Turns in one plane each, and the order they were made in; the first pair answered
turn ret:
[  7   4 -20 -13 -23  -4   5   3  16   1  -1 -11  -4   3   3  11  -8  -5
  14  -8   1  -2] => [ 11   5 -27 -15  -7   3  -1  12  17  11   1  -6  -8   1   5  14   1  -2
  15  -2  -2   1]
[  3   5 -21   2 -12  -2   4  29   5  17 -17  -3  14  -7   0  -1  -6  14
  22   5 -13   3] => [  3   5 -12  -2 -31 -12   9  21   1   9 -16 -12  16  -1   1  -5 -17   9
  21  -6  -6  -1]
[-13  -3  42  13  31  17 -11 -63 -14 -23  18   1   7 -12  14   2   9  -8
 -12 -15  13  -3] => [-10  -5  42   7  48  15 -18 -55 -13  -7  23   6  -3  -9  14   6  15  -6
  -5  -5  13   3]
[  0 -10   3   4  16  10  -7 -15   7 -10   1   3   0 -11   4  -1  13   0
  -6   2  -1   4] => [ -1  -8   9   5  -2   5  -4 -22   8 -17   3  -1  -1  -6   6  -3   4  -7
  -8  -8   6   1]
turn sopo:
[ -5   7 -32   5  45   5  -9  33  -8  11 -47  -1   4  21  -8  -8  34  18
  -2  20   6  -1] => [-17   5 -25  21  17  12  -2  10 -13 -31 -52  -6  29  14  -3 -25  22  15
 -20  -1  -1 -18]
[  8  18 -30  -5 -20   9   9  24   3   1 -23  -6  10   5  -2 -10  17  21
   0  12 -27  -4] => [  6  14 -22  -2 -39   2  14  12   2  -9 -23 -12  12   7   0 -15   5  13
  -2   2 -23 -10]
[ 12   0 -11 -16 -13 -11   7  18  -2  14  11 -10  -8  16  -7   5  -2   2
  10   2  -8   8] => [ 13   2 -20 -14   1  -1   3  20  -3   9   4  -3   0   8  -9   2   9   9
   6   7 -19   8]
turn teb:
[ -1   8  21   5  -2  30  -8 -20 -50 -18  -8  35  19  -9  20 -22 -21  24
 -29 -13   6   2] => [  4  19   1 -10 -50   6  15  10 -45   4 -18  18   9  10   9 -23 -36  23
 -12 -13   2  11]
[-12   0  24 -16  -3  11 -14 -21   7 -17 -12  13   0 -35  10 -15 -24 -17
 -16 -22   3   6] => [ -9   5  11 -26 -35  -2   0  -3  10  -5 -18   6  -6 -22   3 -17 -32 -13
  -6 -22  -2  12]
[ 12  -2 -38   0  64  34 -11  33  12  10 -16  18  14  -9 -13  -7  37  23
   2  30 -53  11] => [  7   2 -49   7  34  34   0  37  11  -8 -31   7  30  -9 -14 -21  27  23
  -5  20 -64   2]
turn Tuno:
[ 13 -19  25 -50  34 -21 -39 -41  13   3  33  10  -5   4  12  21  20  20
   7  19  23   8] => [ 21 -12 -30 -45  31  -6 -26   4  20   1  -2  13  19 -10   1  -1  42  39
  12  40 -28   8]
[ -4  -9  23  -8  71  11 -24 -17 -11  12  38  12 -11   0   7  26   4   0
  -7  -7  30  -7] => [  5  -2 -38  -7  64  30 -10  32  -3   8  -3  20  15 -13  -3   0  25  21
  -3  16 -26  -9]
[ -5 -13 -23  28  31  28  -4   9   6 -18 -21  20  18 -10   1 -24  18   9
  -6   8  -9 -10] => [-11 -11  -5  30  -5  21   3 -16  -1 -40 -17  11  24  -5   4 -24  -3  -1
 -11 -14   1 -20]
turn Vun:
[  1   7 -12  -6 -10  -9  11  10   7   3  -9   1  -5   3  -3   4  -2   6
   1 -11  -9   3] => [ 0  3 -8 -3 18  1  0  6  8  3 -4  8 -6 -3  4  7 11 10 -5 -2 -9  4]
[  5  -8  16  -3 -13  -2   4 -15   4  -1  13 -13  -4  -3   9  14  -5   2
   8 -13  18  -2] => [  5  -8  -1   6 -15  13   8 -13   3 -20  -4  -9  16 -15  10   0   3   7
  -1 -12  -5 -12]
[-16  -5   4 -21 -36 -17  -5  16  -9   9   6 -35  24  13   6 -15   9 -13
  18  34 -37  15] => [-16 -12  10 -13  20   2 -23   8  -9  10  12 -16  25  -4  15  -9  30  -9
  11  45 -39  16]
[  1   5  -3  -6  13  -8   4  -1   5  28  10  -1 -20   5  -5  19   1  -2
  13   2   4  21] => [ -3   9 -28   3 -19  -2  23   8   5   6 -13  -7   1   3  -9  -2  -2   1
  11  -2 -21  10]
Now pairs of rows:
(two turns a pair)
[  1  -9  39 -20   1 -28 -21  -8 -29  -1  19  20 -44  -4  11  -8   7  22
 -12  17  72  -3] => [  4   0   4 -27 -67 -44  11  23 -28  -7 -10   4 -32   5   0 -27  -9  26
   1  10  47  -4] => Vun sopo
[  0  -5 -38  13  -8  -9 -13   8 -26 -22  -5 -18  17  12   1  -1  12  20
  -7 -29 -28 -11] => [  0 -13  -2   6  27 -15 -33 -10 -27   4  23 -15 -11  15   6  27  11   9
  -4 -31   8  -1] => Tuno Tuno
[  9  16 -10 -16 -91 -47  71  39  -4  32 -28  -6  -2  29 -30 -11 -43   2
  10 -28   7  13] => [ 22   7  14 -29   0 -45  35  40   2  97   6  12 -44  28 -26  28 -16  -1
  27  -2  35  40] => Tuno Tuno
[ -6  13  -5 -13 -36 -19  12   8  -6 -20 -15 -23   9  10  -2 -13 -14  -5
   2 -11  -3   9] => [-11   6  -4   2  20  11  -6  -6  -6 -40 -17  -1  26 -13   8 -18  14   3
 -12   1 -17   2] => Vun Tuno
[ 11  19 -41   7  26 -20  -6  40  -8   8 -14  30  -5 -15  13   4  26  10
 -10  13 -18  -2] => [ 12  20  -8  -5  13 -50  -9  27 -14  34  10  15 -36   7  12  28   4  -6
   0  -1  19   6] => teb Vun
[  7 -17  -5 -14  36  12  17  32  25  24 -33  19  -2  -1  -1  -2  27   4
 -22  20 -19   0] => [-14 -21  33   2  -7   8  23 -18  15 -28 -22   6  17  -2  10 -12  -5 -12
 -46 -19   4 -24] => sopo Tuno
[  2  16 -12   0  35  23 -16   4  22  10  11  20   8 -18  20  20  21  -7
   0 -16 -21   6] => [ -3  25 -15 -10 -40  -6  11   8  15  11   5  -6   3   5  11  13 -14 -16
   6 -35 -12   4] => ret teb
[ 16   8 -18 -10  37  -4   2  21   8  51  14   6 -21   4 -11  15  23   7
   5  30   0  16] => [ -4   4 -14  23 -15  16  16 -22  -5 -42  -5   0  35 -15  -1 -25   7   6
 -29  -4 -21 -24] => sopo sopo
[ 13  -3 -45  25 -52 -10  15   8 -23   0  -1 -18  29 -40   4 -20 -11  18
  12 -16   1   3] => [ 16  -7  -4  11  -9 -27  -8  -2 -23  45  32 -16 -14 -29   8  18  -8   8
  25 -10  41  24] => Tuno sopo
[-11 -10   4  -2  14  16 -23 -27 -33  18  31  -4  -5   5  24  32 -19  16
  12 -21  29  -5] => [ -2   2 -32 -11 -27   2   0  16 -26  38  11 -17  -5  18  13  23 -26  24
  27 -15   8   2] => Tuno Vun
[  1  -5  -5   4  12  18  -4   0  -2 -11  -9  12  14 -17   0 -11   9   9
 -10  -2 -14 -13] => [  7  -5   3  -6  29   6 -10   6   2  19   2  12  -8 -13  -3   5  11   9
   2   7   3  -3] => teb Vun
[-18  -5  20   7   5  36  22  14   8 -31 -26  18   3 -24  14  -4  16   6
  -2  12 -37 -19] => [-17   2  23  -1 -49  11  42  19   5 -20 -26  -6  -6  -3   8  -4 -11  -1
   7  -3 -28 -19] => Vun Vun
[  4  15  -8  -6  34   3  11  15  15  -7 -22   8 -34   7 -13  45   1   4
 -15  10  23  15] => [ -8  14  -7  11  14  16  17  -3  13 -52 -32   9  -5  -3 -10  24  -5   5
 -33  -3  10  -4] => sopo sopo
[ -3   7   2   4 -21  -8  -1 -14  -8 -10  -4  -1  -6   4  -5   1 -10 -15
  -8   6  15  10] => [  3   9 -19   3  -3  -3  -1  10  -5   0 -14   6  -3  -3  -7  -5   8  -3
  -2  22  -6  16] => ret Tuno
[-17  -1  -8   9 -69 -24  20   3  -1  -7 -12 -25  -1   8   3  -8 -23  16
  -7 -14  -2 -17] => [-21  -7 -21  23 -31   7  11  -4   0 -34 -27  -6  23 -19   7 -23   2  24
 -21  -4 -26 -24] => Tuno Vun
[ 23   8 -27   5  -1  21  18  18   6  41   6   9 -29  12  -6  13   8  20
  49   4   7  39] => [  7   5 -26  28 -49  39  32 -16   1 -34 -12   7  16  -2   4 -22  -5  19
  20 -21 -13   7] => sopo Tuno
[  1 -10  21  10  75  13 -28 -10  -5   9  21  12  -8  -6  10  11  22  -4
   4  22  21   0] => [  6   2  17  -8  15 -25  -9  16  -5  44  22 -13 -37  25  -3  21 -11 -12
  27  14  36  15] => Tuno Vun
[ -8 -15 -33  -7 -20  -7  22   7  10  16  -7 -18   6  -4 -18   4 -16  14
   0   9  -7  -8] => [ -6 -19 -29  -2  22  11   5   6  14  16  -4  -4   9 -19 -14   6   4  20
  -6  22 -12  -4] => ret Vun
[-13   6  12  -2 -17   0   1 -50   7  -6  -2 -10  18 -12  31 -14   6  14
  -5 -17   9  -5] => [ -1   6   8 -18   8 -12  -7 -29  12  42   9  -5 -11  -5  26   4  12  15
  17   2  20  17] => sopo sopo
[ -4  -2  16 -16 -56  -3  23  -3 -10 -28  11 -19  -3  18   1  -4 -46  -3
  18 -39   3  -7] => [ 14  -3 -11 -34  -9  -5  16  44  -5  35  10 -10 -31  22 -12  14 -19  10
  44  -4  -5  24] => sopo Tuno
[ -4  -3  10   5   6   5  -2 -15  -6 -32  -1   1  22 -17  -5  -7   6  -1
 -15  -6   2  -9] => [  3  -2  -1  -2  35   9  -8  -2  -3 -11  -2  10  11 -21  -6  -1  20   6
  -4  10  -2   1] => teb Vun
[-19 -14   4   7  33   2 -16  -8   1  28  35  16 -19 -13  28  37   4   4
  -5 -35  37  -5] => [-18  -8 -51  16  24  24  -1  22   7   3 -10  22  17 -31  22   5  23  25
 -14 -22 -20 -13] => Tuno teb
[ 12  22 -13  -1  -9  -8   2  28  -4  11 -20 -11  -5  -7 -29 -19  12   7
   0  18 -42   7] => [  8  15   0   8  26   9 -12   8  -7 -10 -13   5   5 -22 -19 -18  24  11
 -16  17 -38   1] => Vun sopo
[ -3  21  -2  19  19   5 -30 -40 -14 -17  26  36   6  -5  26 -11  -5  -5
  12 -23  26 -12] => [  5  29  -9   1  -9 -24 -18 -12  -9  24  30  23 -18  18  14   1 -21 -10
  33 -22  36   5] => Vun sopo
[-15  -8  16  26  71  30 -29 -22   5 -15   2  32  13 -35   4  -8  35  16
 -36   3  13   1] => [-22  -2  56  18 -24 -15  -5 -48  -5 -23  22  -6  -2  -1   2  -3 -23 -11
 -32 -38  56  -8] => sopo Vun
[ 17   7 -13 -17  -4 -19   5  40   5  41  -2 -20   5  13  -8  19   9  -4
   5   2 -13  10] => [  8   7   9 -16 -37 -30  11  14  -1  18   6 -33   7  20  -3  17 -16 -15
  -5 -20   5   1] => Tuno Tuno
[ -1 -33  -8  15  47  21  -6 -26   0 -46  -1   5  31 -22   3 -17  12  12
 -29 -10   7 -15] => [  6 -32  -6   1  83  14 -19  -8   3  -1  10  12   6 -17   0   3  22  11
 -13   6  16   3] => teb Vun
[-43   9   2  22  43  -4 -18 -35  -8  13  47  34   0   7 -29  19  -5   9
  -2  -1  27 -16] => [-40  18 -54  30  12  13   6   3  -3  -9   7  34  30  -4 -39 -13   7  23
  -2   9 -25 -24] => Tuno teb
[ -5  -4  19  28   3  39   0 -26   4 -33  -7  35  17  11  29   4  31 -11
 -27 -17   0  -4] => [  7  -3  31   6   5   8  -2  -8   6  27  12  24 -23  33  23  35  22 -21
   2 -10  33  22] => Vun sopo
[  6   2 -30 -13  -9   3  16  33   6  18 -14   3   2   9 -10  -7   7   7
   7  11 -18   1] => [  3   3 -10 -19 -29 -14  16  24   3  23   1  -8 -11  19 -10   0 -13  -4
  10  -4   5   3] => Tuno sopo
[ 38   3 -10  16 -26  -3  -9 -15  13 -26 -14 -13  39   7   4  -3 -22  -6
  -6   1  -2 -23] => [ 47   5 -10  -4  -3 -20 -19   8  18  28   0 -15   2  22  -2  22 -19  -4
  16  17  17   4] => sopo sopo
[ -3  17 -18 -15  65  16 -22  17   6  49  -6   5 -25   7 -18   3  11  25
  26  50 -15  28] => [ -3  28 -50 -18  10   8   5  38   5  35 -29  -8  -5  13 -23 -18   1  30
  27  45 -42  18] => Vun sopo
[ 26  41 -27  -3  11  -1 -28  33  19  53  21   3 -29  14  -5  29  26   4
  17  21  -5 -11] => [ 16  44  10  -2 -47 -21 -16  -2  12  28  39 -19 -30  31  -3  31 -12 -16
  11 -15  24 -22] => teb Vun
[  6 -12  19  14  38  -4 -13 -25  -1  19  22  -2 -38  -5   6  31  -8 -16
  11   3  19  20] => [  6 -13 -11  31  54  26 -14 -19   2 -15  -3  14  -1 -25  11   4  15  -2
  -4  12 -18   4] => Vun Vun
[ -6  26  23   2  24 -13  -3 -22 -26  10   2  20 -17  -6   3  10 -21  -7
  14  -4   8  20] => [-11  28  23   1  -1 -19   7 -25 -28   1   0  14 -13  -3   4   5 -31  -9
  12 -10  10  16] => Vun Tuno
[ -3  -9  10  12  55  20 -20 -23   3  -6  12  15   0 -21   2  16  19   6
  -7   9   1   4] => [ -8  -2  31   4 -22 -13   3 -37  -3 -14  19 -17  -7   5   3  14 -30 -13
  -4 -21  24  -2] => sopo Vun
[ -9  -5  27  13   1   3  -2 -27  -3 -23   2  -6  10  -4   7   2  -9  -9
  -9  -9   8  -7] => [ -7  -4   7  18  23  18  -4 -14   1 -24  -9   3  18 -12   5  -6  10   3
 -10   1 -11  -7] => teb Vun
[ -6  17 -46  16  15   5  -7  21 -28 -18 -39   2   8   2 -16  -2 -17  18
 -36   0 -12 -11] => [-10  10   9  12  32 -10 -23 -15 -32  -4  -1  -2 -20  12  -7  25 -29  -1
 -39 -12  36  -7] => Tuno Tuno
[ -8  -6  22  12  44   9  -3 -33  22 -12   5 -14   9 -38   4  -8 -18 -21
 -17 -32  25   1] => [ -9  -6   9  15  42  19   0 -28  21 -24  -6  -9  21 -45   1 -16 -11 -15
 -21 -27  13  -4] => Tuno sopo
[-11   2   4  21  34  23 -13 -19  -5 -33 -16  33  24 -23   7 -28  22  11
 -29   4 -17 -20] => [  5   3  13   3  69   9 -28  -3   1  23   3  36 -14 -13   5   0  27  11
  -9  23   5   1] => teb Vun
[ 17  -6   7 -13   2 -12 -21   6  -2  43  -7 -17 -14  16  -3  24   2 -15
  19  29  19  26] => [ 18   0 -33   3 -14   9  -8  20   1   9 -38  -8  24  -2  -7  -8  16   0
   5  34 -28  10] => Tuno sopo
[  3  -8  -9 -11  20   8 -10  15   9  29  -9   6   5  -1 -15   2  21  10
  13  19  -5  10] => [ -3  -4 -10  -6 -43   1  10   4   5  -2 -18  -9  21   7 -17 -12  -5   5
   5   0  -9  -7] => Tuno sopo
[  5   5   3  15  -4  -7  16   3  36  10  21  -8  23  10 -25  -5  -2   8
  14  10 -31   5] => [  2   3  18  13 -12 -14  18  -6  34  11  30 -13  17  14 -23   2 -11   3
  16   1 -18   4] => ret Tuno
[  5 -16  -1 -23   3  -3  13  31 -16  32 -21  16  -9  14   6  22   7   1
  18  -1 -21  12] => [ -7 -14  -4  -6 -15  14  19  10 -19 -17 -34  16  22   1   9   1   4   4
  -3 -13 -37 -10] => sopo sopo
[ -9   2 -18  -3   0  13   0  -3   8  -2 -46  26  30  -8   1 -17  16   1
  -5  32 -22 -12] => [ -1   3  -3 -16  21  -3 -10   5  10  42 -30  25  -4   6  -3   9  18  -7
  15  40   1  11] => teb Vun
[ -2  -7   3  11  11   2 -11 -20  -3 -22  16  32  -6   1  12  -4  -5  -4
 -33  10  26 -12] => [  2   3   2  -3 -28 -19   5  -7  -4  -2  15  18 -16  18   4  -1 -25 -10
 -21   8  35  -8] => Vun teb
